feme: [ 0.30,  0.32,  0.28,  0.32,  0.31,  0.34,  0.29, -0.31, -0.32, -0.31]
tuli: [-0.01,  0.89, -0.01, -0.01, -0.01, -0.01, -0.01,  0.01,  0.01,  0.01]
Gusaf: [-0.81, -0.83, -0.74, -0.84, -0.83, -0.89, -0.81,  0.88,  0.88,  0.89]
sutum: [-0.05, -0.06, -0.04, -0.05, -0.05, -0.05, -0.05,  0.05,  0.06,  0.05]
lamef: [ 0.10,  0.10,  0.09,  0.10,  0.10,  0.11,  0.10, -0.43, -0.43, -0.44]
zubu: [ 0.10,  0.10,  0.09,  0.10,  0.10,  0.11,  0.10, -0.11, -0.10, -0.11]
ritun: [ 0.10,  0.10,  0.09, -0.15,  0.10,  0.11,  0.10, -0.43, -0.43, -0.44]
Leges: [ 0.30,  0.32,  0.28,  0.32,  0.31,  0.34,  0.31, -0.33, -0.33, -0.33]
[ 0.10,  0.10,  0.09, -0.15,  0.10,  0.11,  0.10, -0.43, -0.43, -0.44] -> ritun
[ 0.30,  0.32,  0.28,  0.32,  0.31,  0.34,  0.29, -0.31, -0.32, -0.31] -> feme

gul: [ 0.05,  0.12, -0.03, -0.10, -0.10, -0.08, -0.25, -0.10,  0.01,  0.11,
  0.05,  0.11, -0.03, -0.05,  0.04, -0.02,  0.04,  0.30,  0.10, -0.03,
 -0.12, -0.01,  0.16,  0.25,  0.01,  0.10,  0.15, -0.21,  0.15, -0.03,
 -0.16, -0.04, -0.13,  0.09,  0.07, -0.01,  0.07,  0.03, -0.21, -0.14,
 -0.07, -0.23,  0.19, -0.21]
munuf: [ 0.10, -0.18, -0.44,  0.09,  0.12,  0.31, -0.34, -0.17, -0.02,  0.13,
  0.15,  0.33,  0.12, -0.18, -0.06,  0.45, -0.17, -0.07,  0.13, -0.02,
 -0.30,  0.17, -0.10, -0.26,  0.22,  0.63, -0.08,  0.06,  0.12,  0.16,
 -0.04,  0.09,  0.14, -0.18, -0.13, -0.20, -0.06, -0.06, -0.07, -0.07,
 -0.06,  0.06, -0.33, -0.16]
bep: [-0.07,  0.09,  0.30, -0.03, -0.06, -0.11,  0.26,  0.16,  0.03, -0.12,
 -0.11, -0.26, -0.13,  0.20,  0.04, -0.33,  0.00, -0.23, -0.06,  0.01,
  0.30, -0.15, -0.12,  0.03, -0.14, -0.43, -0.07,  0.02, -0.11, -0.05,
  0.10, -0.07,  0.01,  0.08,  0.04,  0.08,  0.05,  0.02,  0.15,  0.21,
  0.05,  0.09,  0.06,  0.23]
Bev: [-0.04, -0.13,  0.00,  0.10,  0.13, -0.19,  0.35, -0.04, -0.11, -0.10,
  0.04, -0.05,  0.32, -0.20, -0.12,  0.22,  0.28,  0.51, -0.29,  0.05,
 -0.11, -0.06,  0.42,  0.02, -0.06, -0.08,  0.18,  0.13, -0.16, -0.17,
  0.02,  0.16, -0.15, -0.03, -0.03,  0.19, -0.23,  0.02,  0.01, -0.43,
  0.13, -0.09,  0.24, -0.14]
zut: [-0.07, -0.14,  0.02,  0.12,  0.11,  0.30,  0.18,  0.21,  0.04, -0.12,
 -0.08, -0.15, -0.17,  0.22,  0.01, -0.07, -0.30, -0.93,  0.01,  0.02,
  0.31,  0.07, -0.62, -0.50,  0.02, -0.08, -0.43,  0.30, -0.17,  0.18,
  0.28, -0.05,  0.37, -0.17, -0.13, -0.14, -0.01, -0.08,  0.39,  0.57,
  0.04,  0.51, -0.59,  0.52]
geza: [ 0.08, -0.12, -0.31,  0.04,  0.09,  0.04, -0.18, -0.20, -0.07,  0.10,
  0.14,  0.25,  0.24, -0.27, -0.09,  0.39,  0.10,  0.46, -0.01,  0.01,
 -0.36,  0.08,  0.29,  0.00,  0.13,  0.42,  0.16, -0.02,  0.09, -0.02,
 -0.13,  0.13, -0.07, -0.07, -0.04, -0.02, -0.11,  0.01, -0.18, -0.39,
 -0.02, -0.16,  0.05, -0.33]
nopam: [-0.13,  0.00,  0.10,  0.13, -0.19,  0.35, -0.03, -0.11, -0.02,  0.07,
  0.07,  0.17,  0.08, -0.11, -0.03,  0.26, -0.08, -0.04,  0.06,  0.00,
 -0.16,  0.09, -0.05, -0.16,  0.12,  0.33, -0.05,  0.05,  0.05,  0.09,
 -0.01,  0.06,  0.08, -0.11, -0.08, -0.10, -0.03, -0.04, -0.02, -0.05,
 -0.03,  0.04, -0.19, -0.07]
start: [-0.13,  0.00,  0.10,  0.13, -0.19,  0.35, -0.04, -0.11] -> Bev, 2
[ 0.08, -0.12, -0.31,  0.04,  0.09,  0.04, -0.18, -0.20, -0.07,  0.10,
  0.14,  0.25,  0.24, -0.27, -0.09,  0.39,  0.10,  0.46, -0.01,  0.01,
 -0.36,  0.08,  0.29,  0.00,  0.13,  0.42,  0.16, -0.02,  0.09, -0.02,
 -0.13,  0.13, -0.07, -0.07, -0.04, -0.02, -0.11,  0.01, -0.18, -0.39,
 -0.02, -0.16,  0.05, -0.33] -> geza

